Each path below is one point turned by a fixed rotation once a step. After each direction that follows a path, write how fast that rotation turns it, in degrees each step (0 if it stays still).
Each turn is a multiple of 5 degrees from 10 to 175, or 0.
Each row of a path follows its step; steps can be skipped.
Path 1:
step 0: [ 21 -15   5   6   6   9   5   4   9   5   4   4  -1   4  17  18  10 -10
   7   9  17   5  -3  -9 -12   6   3 -15  -4  -2 -10   3  12  -8 -13  15
 -10  -1  17  -2  -2   5   0  -6 -21 -11  -4  -6   3 -15   4 -12   3  -1
  -7  12  -4]
step 1: [  2 -24   8  10   3   9   3  14   7  -5  16   3  -4 -11  -7 -17  -6  -3
  -9 -12  17  -7 -10  -9   0  -6   1 -13   0  -9   6  14  10  -9  -7  10
   7 -12   4  -1  -4  13  -1  12  -9   1  -9   1   9  13 -14 -13  17   4
   2  -5   2]
step 2: [  6 -12 -13  13   6  10  -1   6  -4  20  -5   5   1 -28   1  -6 -20 -11
   7   2   4 -12  10 -17  -9   2  -4   4 -11   3   8  10   4   2 -16  12
  -7  10   7  -2  -8   0   4   1  -3 -13  14   3  -9  10   4   8   9  -8
  12   1   5]
step 3: [  7 -23  -1  18  12  13   0  -3   4  10   7  10  -5  -1  -2  11  -7 -16
   0 -12   3   2  -4 -21  -6  -4  -9   2   9   3   2  -6 -10   4  13  -3
  -6  -9  -2 -21 -11   9  -4  -3 -10 -13   2  -8   1 -25  -1  -3   1 -13
   0   4  -9]
step 4: [ 11 -18  -1   7   0   0  -7  -4  16   1  26   2   9  -9   8  -6  -2  -9
 -13 -12  -4 -10  -5  -5   4  10  -5   5   5   3  -2   4  14 -14  -2 -30
   5   2   5  -7  -7  -4 -11  16  -9   5   9   4  -8   6 -12   2  13  -6
  -2   8   4]
step 5: [ 16 -10  -5  -3  15  -6  10   0  19   5   5  -7  14  -2  -7  -4 -20  -3
   6 -10   7   5  13  -6  12   2   4 -14 -19  -1   8  -3   0  -4   0 -13
   0   2   8  -3 -11   1   1  -9  11 -18  14 -18 -10   6   3  19   8  -6
   2   1   3]
step 6: [ 24 -13  -6   5   9  -5   1   0  -4   2  13   6  -1  -4  13  11  17  -4
 -10   7   3  -1  -9  -6   4   9  -3 -27   1  -6  -8   0  -1   8   6  -3
   7  -5   3 -11  -4  -3  -3  -9   2 -14  14 -18 -10  -9  20 -18   8  -5
   8   4  -3]
step 7: [ 10 -12  -1  -8  14 -10   7   9  10   8  26   2  22   2  -5  -2   4  -7
 -10   2  12  -7 -10  -3   1 -13  -2  -6  -1 -19 -11   4  -2  -2 -11  -1
   9 -10  11  -9   3   3  11   5   5   3   7  16   3  11 -15 -11  10   1
   4  11  -9]
step 8: [ 13  -2  -3   8  14   4   5  15  -5  12  -6  -3  10  -8  -8  -5  -1   6
  14   1  13  -2   5 -19  -5   0   3 -16  -6  -1  -6   9   3  -4 -19   6
   5  -8  25   4  -6 -26  -8  -2  -9 -15  11  -4   5   7  -4   8  -3  -6
  -2  11   3]
step 9: [  3 -17 -21  13  15  -1   7   7  -3   1   6  13 -12   3   7 -11  -2  -4
  -2 -10  18   8 -13 -19  -3   3   0 -21   7  -6   7   9   5   2   8  13
 -17 -21   0 -14   4  -2  -7   7  -6  -9  -3   8  -5  -8   6  -4  -3   0
  -1   0  -5]
Directions:
[-2 -2 -4  1  0  3  3  1 -3  5 -1  4  2  0 -4  0  0  1 -1 -2 -2  0  1 -3
 -4 -1  2  3  3  3  0  3  2  2  0 -5 -2 -2 -1 -5  4 -3 -4  0  2  2 -2  1
  0 -2  0  4 -1  0 -3 -1  2]
60
[-3 -2  2  1  1  2  0  3  0  2  2  3  2 -2 -1  0  1  4 -3  2 -3  2  1  1
 -4  1  0 -1 -8 -3 -4  2  3  5  0  0  4  3 -2  2  1  5 -2 -2  2 -2 -1  0
  3 -1  2 -1  2  3  2 -2 -1]
70
[ 0 -3  3 -5  2  2  1  3  0 -4 -1  2  3  0  0  5  2  0  3 -1 -4 -3 -3  4
  3  2  2 -3 -2  0 -1 -4  1  2  1 -5 -1 -3  0 -1  1  1  0 -2  3 -1  2  1
 -3  4  0 -1 -3 -4  1  1  5]
45
Path 2:
step 0: [ 12   0  -1   7  -1   3  -1  21  15   6   7  -5 -10   4  -6  -3   5   3
  -7  16   8   2   3   3   0  18  19  -3  -9   1 -11  -3   7  18  -1  -6
   0 -18 -11 -13  -6   1   7   9 -11  -9  20  -9 -11  -5   2 -10  -2   4
  -2   1  10]
step 1: [  6 -10   9   5   0  -1   1  14  -3   3  -3   6 -12   2   3 -27   9 -16
 -12  -2   4  -8   9   0 -15  -4   7  -2  -2  -7  17  10  14  -4 -18 -12
   3  -8   4 -15  -3   7   7   3  -3 -13   2   2  -8 -10   5   2 -12  -9
  -4 -12  -5]
step 2: [ -6   3   1  -9  -5  -3  13 -14   9   5   0   3  -9   8 -23 -14  -6  -8
  -9  15   8  -3  -6  -4  -2  -5  10  -8  -2  -4  -4  -2   6   6 -11  -6
   3   3  -8  -5   9   8  -5  -4 -11  10  -9   4 -12 -12  18  -9 -11 -17
 -16   9 -10]
step 3: [  5  -3  -9  11  -5  -1   4   8  10  15   2   8  -6  12  -6  17   3 -11
 -10  21   0 -10   2   7  -1  19   7 -12   9  -3 -16 -10   6   9  -7 -13
  -8 -18 -15  -8  -5   4   1   1 -12  -6   1  -4  -8 -14   1   1  -2   1
   9   2  -5]
step 4: [ 13  -9  10   4  -8   9  -3   8   7   8  -5  11   4   7 -10 -14   9  -4
 -16   1   5  -6   4   3 -11   4   1  -2  -4  -4  21   9  13  -1 -18  -3
   8 -12  -8   4  -2  18   2  15   4 -17   1   4 -15  -1  -8  -8  -8   5
  10   8  -9]
step 5: [ -8  -3   3  -3  12  -6  14  -8  -6   8 -15  12   0   3 -16 -20 -13  -7
 -24  12  12  -1  -7   5   1   2   3 -14 -11   3   2   3   6  11  -1  -8
   4   0  -6  -5   9  18  10  -9  -4   9   0   2  -2   5   3  -5 -15   2
  -9  -2 -13]
step 6: [ -1   7  -4   4  -5  -6  12  11   8  13  -9  -6  -6   9  -3   1  -6   1
 -13  22  -2  -8  -2   3  -7  14   1  -7  -4   4 -11 -10   0   5 -19 -18
  -3 -13 -12 -10  -1  -7   0 -11 -11  -8  -6   4  -2  -4 -10  11   7   9
 -15  18  -8]
step 7: [ 10   9  -2   7   1   8   4   4   1  -5  -1   1  -5  13  -3  -2   0  -3
 -15 -11   7  -2  18  -6 -13   5 -11  -9  -1 -14   4   0  21  10 -23  -6
  -3  -5 -13  -6 -10  15  -5  11   2  -8 -10   1  -5   0 -16  -3  -7   5
   9   8 -13]
step 8: [ -2  11   3  -7   6   2   0   1   0   0 -11   5  -8   5 -18 -18  -1   8
 -18  16  18  15  -2   4  -1   2   3  -8 -14   1  -3  10  10  21 -14  -2
  11   0  -9  -6   3   7   9   4  -7   8  13 -14   0  11   2 -12  -7   1
   4   1   4]
step 9: [ -2  -4   0   2  -6  -6   5  19  -7   4 -10  -2 -10   3  -2 -16  -5  -6
 -15  11   9 -11   8   3  -8   4  14  -1   1   7  -4 -10   7   7 -15 -30
  -2 -12   1 -17   2 -12   5  -4  -8   2  -2 -12   8  -5  -1  14   3   9
  -7  -4   2]
Directions:
[ 1 -1 -3  0  2 -2 -1  7  0  2 -3  2  0  4 -1  3  1  1  1 -4  2  1 -1  2
 -2  0  1 -1  3  8 -4 -4 -3 -2 -3 -1  1 -2  0  2 -5 -1  1 -1 -3 -2  0  1
  0  1  2 -2  3  1 -3 -3  1]
125
[ 0  1 -4  3 -1 -3  2 -2  0 -2 -3  1  2  2 -3  0  0 -5 -3  1 -6  5 -1 -2
 -3 -3  0  1 -1  1  0 -3 -1  3  0  4  2 -4  3  2  1 -2  2  1  0  5  2  0
  3  1  3 -1 -3  0  0  2  2]
120
[ 1  5 -7 -2 -3  0  2  3 -1  2  2  0 -1  5  0  4  0 -1  2  1 -1 -1 -1 -4
  0  0  2 -3  4 -3 -2  2  1  2  2  1  1  4 -3  2  2 -2 -3  1  5 -2 -3  1
  2 -2 -1  1  1 -1 -3  1 -4]
95
Path 3:
step 0: [ -8  -3   8  -8  -6  -2 -12 -17 -11  -3   5  -3  -6   0   4  13  -1 -11
  10   1 -11 -19  -4   1   1 -13   1  11  -5  -5 -11  -5  -3  16   0  -9
  13   7  -6   8   6  -3  -4   6  -6  -9  14  -2  -4   7  -1  15  -3  -7
  12  -6  -2]
step 1: [-15  -1   0   3  11   4   0  -1   3  11   6 -12  -5  -8   7   7 -21  -7
   2  -5   2  11  16   4  -9   2  -8   1   3  12 -15 -18   5 -19  -2   0
 -11  -1   7  -9   5   7   3   1  -9   2 -11  -3  -3   8   1  -8   6 -12
  -1   0  -9]
step 2: [  6   5  -2   1  14  -2 -15   5 -10  -7  -2  -4  10   0   7  -1   4   9
   5 -18  -6  12  -4  14   5   0  14 -14  13  -7   7   1  -2  -2   5   6
   3  10  15  -5   1 -13  12 -11  16   0   9  -2  12   1  -1   0  -3   5
  -4  -8  -6]
step 3: [  0  10  -6 -10 -10  12  -1   7   1  -3   2   1  -3 -18   4 -19   6  -5
   0  10   3  -6   3  -5  -4   2  -7  -2  -7  -2   7   8  -9 -13  19  -3
   2  -8  -9   9   3   8 -15 -21  15   4  -7   1   1  -8   2  -8  -6   7
   1   0   3]
step 4: [  4  -5  -3  -6   5   2   2   0  -4   1  15  12  11   6 -10   1   4  -1
 -12  20  -2   0   7   6  -3  -4   7   2  11  -3  -3   8   5  22   0   4
  -4 -21  -7 -10  -8   6   2  11   9   1   4  -1  -9   0  16   6  13  -2
   4  -9   8]
step 5: [ -4 -11   6   3   1   0   8   0  -2  11   1  14   6   6   3  15  -5 -13
  -3  -2   8   4  -5  -3   5  -2 -25   9   3   5   0  13   5   1  -7   4
   2  14   4  -1   5 -10 -14   5 -13   4   0  12  -3   1   0 -11 -14  17
   0  -6  -2]
step 6: [ -7  -3  15   5  -4 -19   9   7  10 -15   2  -4  -6   1  13  12   0   7
   7   0   3  -5  -3  -7  -4   5   5  -2   9  17  16  -2   9  -1 -11   1
  12   8   0  -5   8  14   6   1   6 -13   5 -10  11  -4  -3   0   7  -8
  -9   8   6]
step 7: [ 11   8 -11  -2   2  15   9   5   7  -2  -6 -16  -9  17  -5 -13   4 -10
  -5  -5  -6  -2 -19  -2   3  -7  -9   5  -5   0   3  -5 -15 -12   3   4
  -1  -6  16   6   6   5  19   5  -1  -5   3  10   4   4  -8   0   6  -3
   4   5   5]
step 8: [ -5   7 -10  -6  -9 -11  -9  -5   7   8   4   0 -10  -2 -21  -6   7  -2
  -2  -4 -12   0  19   1   2  -5  19  -1 -13   6   5  -6   7   3   2  -5
   3  -2  -4  11  -6 -26 -11  14   7  -4  -2   3   6  -3  -2  -5   0  -4
  -2   0  -3]
step 9: [ -4  -9   4  -6  -9   4  -3  -4 -14   3 -12   6   5 -11 -13   4  -9  -6
   6  -5  -2  -2  -9   8  -2  -4   6   3  -5   9 -20  -5  -1   1  10 -15
   1  -9  -3 -10  -2  11   3  -7 -24   7   1  -9   8  -4   7   9 -12   2
   0 -14   7]
Directions:
[ 0 -4 -3  5 -2 -1  1  4  0  5 -1 -4  3  1  2 -2 -1  0 -1  1  0  0  0  0
  1 -2 -1  1  1  1 -4 -1  3  0  3  2  0 -3 -1  0  0  6  2  1  1  3 -1  1
  3  3  1  4  8  0  2  2  0]
125
[ 1  1 -1  0  2  2  4  2 -1 -3 -2  3  4 -1 -5  0 -1  2  3 -2  0  2  0  4
 -2  1  2  4 -1 -2  0  3  3 -1  1 -1 -2 -6 -5  4 -3  0 -3 -1  1 -1 -2  0
  6  1 -2 -1  0  1  3 -3  1]
65
[-3 -2 -1 -6  0  2 -1 -3  2  3  2 -3  3  3 -2  1  1  0  1  3 -3  1 -2  4
  4  3 -4 -1 -2 -4  1 -3  1  0  1 -1  2 -4 -4  4  3 -2 -1  3  1 -3 -1  0
 -4 -1  3 -1  2 -4  1  1  1]
95
[-2  0  3  3  1 -2 -5 -4  2 -4  4  0 -2  2  4  2  4 -3  2  2  1  3 -3  2
  3  1 -1  3 -2  1  1 -1  0 -3 -2  0 -3 -3  1  2 -2  3  2  1  1  1  0 -1
  2  5 -4 -2  0  1 -3 -1 -5]
70
Path 4:
step 0: [  8   1   5  -3  10  -6  -1  -3  12  -7   8  -3   4  -8   1 -14   4 -14
   1  -4  11  -1   6 -12  -2  15   8  -4   7 -27  -5  -8   0  -4   1  -7
   3   9   4 -11  10  -1   7   6  -1 -16   5   5  -3  -4   6  -2  -2   4
  11 -13 -22]
step 1: [-10   7   3  -6 -11   2   5  -3  11  -3  -2   5   4 -10  10   2   3  -5
   5 -15   4  -7   4  -1  11  10  -2   2  14  -2  -5  24 -23   2  -8  -3
  13 -12  12   2   9   7  -4   0  -4 -15  17   0   7   6   6   6  -2 -12
  -8  -1   2]
step 2: [-20  -2 -10  -8   5  -1  -1 -12  -5   1  -6  14 -10   6  -6   3  -3   9
  -1   3   6   1  12 -12  -4  -6  -7  -1  -5  -4   1   5  -8  25 -10   2
   4  -4  -6  11  -5 -15   9  -1   2  -7  17 -10   1  -4   1   4  20  -8
   4   9   0]
step 3: [ -5  -3   3   5  -8  -3 -10 -16   3   4  10  -4  -8  -3   5  -1  15  -7
   7   6 -13  16   9 -10  -4  -9   2   4  -6   1  16   4  13 -10   2   5
  13   4   9   7   0  -4   6  -6  16   9   3 -23 -11  -9 -12  -3   7  -5
   0  -3   5]
step 4: [  4  -7   0  -3   0  -2  12   7  12   7  12   1  -7   8   5  12   3   7
  -2   4  -9   8   8   0  14 -13  11   4  -6  -4   2  12  16  -1  -9  22
   4  -5  11  -3 -13   8  -6  -7   0   5 -21   9  11 -11  10  -6  -3  -3
   0   1   4]
step 5: [ 12   0  12   0  18   2  -5   6  -8  -2   8   0   5  -6  -4  -6  -3  -7
  -5   0   7  -7   6   0   4   2   7  14  -6 -13   2   4  -4  -4 -12  12
 -21  15   0   0   1 -15   7   2   4   6 -12  -4  25   0   1   7  -9   9
   7  12  -1]
step 6: [ 16   7   4 -11  -4  -3 -28   2   8   5  -3 -16  -2 -10   6  -1  -3   0
  -9 -11   1 -12  -9   5 -12   1   8   1  -4  -2 -15  10 -18  -2   4   0
   8   1 -10   6   3  -1  -1  -8  11  15   2   3   4  11   3   1 -13  -7
  -3   0   5]
step 7: [  1   3 -12 -10   6  -8   2   3  -2   7 -13  -6  -4   2  -6  -9   7  17
  17  -1  10 -23  -8  -7   1  -5  10 -10  -7   3 -15   3   3  -2   0   0
   1  -3  -4   5 -11   6   3   4  -5   3  10  -8 -13   9  20   1   5   5
   5   3 -20]
step 8: [  1  -4  -3  -2  -6 -24  -3  -4  -4  -2  14   8  -8  -8   4  -1  15  -3
   5 -13   9   3  -7  10  -3   4   1  -2  -9   7  10  -7  -6 -14  -7 -10
 -10   1  16   5  -2  -5  -8   2  -8 -18   5  -9 -17   6  -5   4   9   2
  14  -5 -10]
step 9: [ -7   7  -8   9  -6 -12  13   4   3   4  13  15 -19  -7   2  17   5   6
   5 -11 -12   0   6  11   1  -4 -22  -8  14  -5  -7   9   1  -1   6   3
  -2 -16  -6  11   0   3  -6   3  10  -7  -5   7   6   0  -9   7  -3  -3
   8  -3   1]
Directions:
[-2  1 -1 -1 -2  0 -1  0  0  0  4 -1 -2 -1 -2 -4 -1 -1 -2  3  2 -1  1  2
 -1 -5 -2  4  4  4  4  0  7 -1  0  3  1 -3 -1 -1  1 -3  4 -3  0  0 -1  3
  1 -3  2  0 -5  4  0  2  3]
55
[-5  3 -1 -1  2  4  2 -2  3  2  0  1  1  0 -4  1  1  2 -1 -3 -2  0  6  4
 -4  3 -2  2 -1 -2  2 -2  4  3  1  1  1 -1  5  0  5  0 -5 -2  0  0  0 -4
  1 -1  0 -3  1 -1 -1  3  1]
45
